(in the rows, 128 means zero)
One turn sends every row of this set to another row. A few are shown first. Where does it send the rows asked after them?
J_100: [150  98  77 133 106  75 147 120 146 141 123  81 122 131 138 121 127 142
 149 110 132 131  93 104 137 127 131 117  98  75  98 126]
J_268: [138 137 105 135  84  97 132 116 136 126 159 108  87 107 168 134 145 141
 149 124 170 127 119 141 128 135 130 131 109  94 126 145]
J_719: [124  95  98 132 138  79 138 122 104 123 107  87 135 131 159 136 146 140
 149 140 134 148  96 125 137 101 105 144 105  72 115 128]
J_355: [129 146 102 137  94  89 125 135 120 133 149 109  97 114 163 142 151 139
 149 133 180 119 115 144 136 140 127 118 125  94 128 144]
J_566: [139 102 108 128 141  78 121 115 122 129 107  73 142 130 161 143 141 137
 154 144 137 135  95 113 132 104 125 129 103  70 106 136]
J_228: [144  99  57 158  94  76 126 131 139 145 109 102 130 159 132 120 137 141
 136  94 144 148 116 134 116 127 112 125  96  99 114 119]
J_274: [122  98  57 155 110  70 120 136 110 123 109  97 138 142 164 139 151 122
 142 122 136 147 105 118 141 132  96 122 120  84 117 122]
J_694: [152 102  77 144 102  81 149 133 138 138 120  87 130 137 144 122 132 141
 144  97 128 140  97 101 139 137 122 133 109  71 109 117]
J_913: [132 111  98 145 125  82  82 139 129 128 103  87 143 155 172 139 148 135
 134 140 160 157 121 126 110 102 118 117  89  98 118 127]
J_713: [129 145 112 129 102  84 124 116 121 129 145  96  93 114 162 140 153 144
 153 149 178 116 113 145 124 138 131 132 122  93 128 136]
J_417: [134 101  54 154  90  73 122 141 131 135 109 103 115 156 150 116 136 149
 127 108 144 157 122 126 116 128 106 129  87 105 116 107]
J_551: [138 105  66 154 106  74 104 136 133 129 113  88 147 138 167 146 148 115
 146 120 143 143 103 110 142 131 115 106 120  77 107 131]
J_420: [141 104  69 159 102  84 117 146 128 129 115  90 145 145 159 137 152 120
 139 104 140 147 103 107 137 137 110 121 126  74 118 117]
J_273: [135  91  92 141 126  85  99 133 125 121 100  91 143 147 164 135 151 121
 132 134 151 151 127 134 102  95 109 140 104  87 113 112]
J_182: [138 101 107 137 137  80 135 115 127 140 103  92 133 154 136 119 133 159
 142 122 141 148 112 139 110  98 114 147  77  96 115 129]
J_91: [126 145 108 136 108  86 114 123 118 124 144 100  95 120 164 139 149 148
 148 141 174 112 135 142 119 140 124 124 118 109 130 151]
J_756: [133 103  93 147 127  84  98 125 115 134  95  95 141 157 156 139 148 140
 136 127 152 153 117 140 100  94 110 144  89  97 125 124]
J_207: [121 104  84 147 123  81 101 145 106 125  98 101 133 154 171 137 147 142
 130 133 151 163 121 133 116 101 100 137  88  99 126 121]
J_272: [134 143  98 131  89  90 125 127 133 141 154 119  97 117 171 136 145 143
 149 127 178 128 129 141 127 142 134 120 106 104 131 146]
J_324: [129 137 110 131 101  89 124 107 126 121 151  92  89 113 161 136 154 142
 152 145 172 116 121 144 117 136 128 132 120  97 129 141]
J_780: [130 136 100 137  93  97 125 130 121 127 154 104  94 110 158 141 153 135
 147 127 175 118 122 143 130 133 126 117 125  95 128 152]
J_95: [132 150 114 130  97  80 123 117 131 131 148 105  88 118 172 133 140 154
 150 142 176 121 119 140 119 141 132 138 102 103 128 134]
J_923: [132 141  97 131  94  91 125 126 124 139 150 115 104 111 167 143 152 136
 154 131 176 121 124 143 134 140 133 117 120  97 130 150]
J_628: [135  97  54 159 100  74 113 123 124 131 113 103 143 147 157 143 144 114
 144 101 139 143 100 120 127 128 103 127 114  83 120 124]
J_545: [130 141 106 123 105  85 125 109 122 137 146 103 100 113 165 140 154 144
 157 149 173 116 124 142 122 139 134 128 118  98 130 143]
J_363: [126 147 106 129 106  83 116 119 123 136 144 109 103 120 172 140 152 145
 152 145 178 121 134 143 119 142 131 124 111 107 132 145]
J_722: [138 105 115 135 143  82 123 122 117 124 103  73 144 140 163 136 148 143
 147 139 136 143 101 113 123 110 117 150 107  71 118 122]
J_630: [136 143 105 131  85  90 134 122 131 133 154 109  89 108 166 136 144 143
 151 130 175 123 109 141 131 140 134 131 113  90 125 136]
J_48: [144 104 109 124 125  81 125 124 142 140 113  80 119 149 142 115 126 161
 137 130 148 145 111 120 104 100 134 130  68  97 108 121]
J_8: [136  98  97 131 119  83 141 126 123 135 106  93 113 146 147 112 131 167
 133 126 142 158 113 133 113  98 116 150  71  94 116 113]
J_125: [134 144 101 141  91  91 123 133 127 128 151 115  94 115 169 138 139 148
 146 120 172 123 133 139 131 139 125 122 107 107 126 155]
J_642: [132 149 103 137  90  85 124 136 129 134 151 117  93 119 171 136 137 149
 144 125 178 125 121 140 130 144 129 125 105 105 127 143]
J_714: [141  94 102 130 136  79 130 138 130 135 103  93 131 150 139 113 129 152
 131 122 143 141 136 131 104  99 117 138  85  99 103 120]
J_3: [141  89  66 147 107  73 119 126 136 121 115  98 144 133 170 136 142 107
 143 111 132 144 113 115 128 125 107 133 119  73 102 115]
J_410: [139  92 105 128 142  74 131 117 127 121 108  91 143 132 169 131 130 131
 148 129 127 140 115 117 123 104 112 151  98  76 102 126]
J_939: [146  91  76 137 117  70 150 132 141 135 116  98 133 138 144 115 120 138
 143 101 125 133 122 112 130 128 114 131 100  85  93 124]
J_119: [127  98 103 136 145  77 122 107 113 127 108  93 146 144 161 140 140 132
 151 128 136 142  96 124 120 100 106 150  95  80 120 133]
J_72: [131 143 108 123 101  83 125 110 131 137 150 106  93 119 168 133 147 150
 152 143 175 121 128 140 115 141 136 131 103 105 131 139]
J_990: [140  96  69 148 112  69 150 114 137 138 122  99 135 145 137 123 129 133
 151  95 129 138  96 117 137 133 108 132 102  82 108 130]
J_835: [142  91  63 149 101  80 118 148 140 134 110  99 131 153 139 118 141 127
 127 105 148 144 133 129 110 119 113 119 107  96 105 109]
J_797: [136  93  67 139 105  71 160 118 129 134 116  88 118 135 138 116 134 148
 147 115 126 143  96 118 138 129 111 136 103  78 105 116]
J_603: [148 106  68 154  92  84 123 155 139 139 117  96 127 157 145 119 137 143
 127  91 145 150 116 108 120 133 119 122  97  94 118 110]
J_322: [124 152 110 136 105  80 114 131 120 131 143 107  97 124 169 139 146 150
 147 144 180 117 126 143 123 143 126 126 114 108 130 142]
J_230: [144 107  66 150  91  78 108 144 152 141 118  94 123 158 148 119 133 140
 129 106 153 153 119 117 115 127 125 105  84 103 108 116]
J_932: [132 111 106 145 133  86  97 143 119 126 100  82 141 161 163 132 151 144
 130 135 153 154 120 121 104 108 113 139  97  94 129 115]
J_369: [144 109 115 131 135  83 129 130 128 135 104  79 126 153 149 118 133 166
 135 127 141 144 114 114 104 108 125 152  79  91 119 114]
J_952: [133 145 111 134  99  84 120 111 132 124 148 101  89 118 174 133 140 154
 151 138 167 122 133 140 117 141 127 136 102 107 128 145]
J_26: [136 138 101 125  89  92 136 117 131 141 156 113  95 109 164 137 148 141
 154 130 174 123 119 140 128 139 137 124 111  94 128 144]

J_182 moves to J_990
J_91 moves to J_125
Now find these:
J_273 moves to J_835
J_694 moves to J_722
J_72 moves to J_26
J_713 moves to J_355
J_913 moves to J_230
J_797 moves to J_719

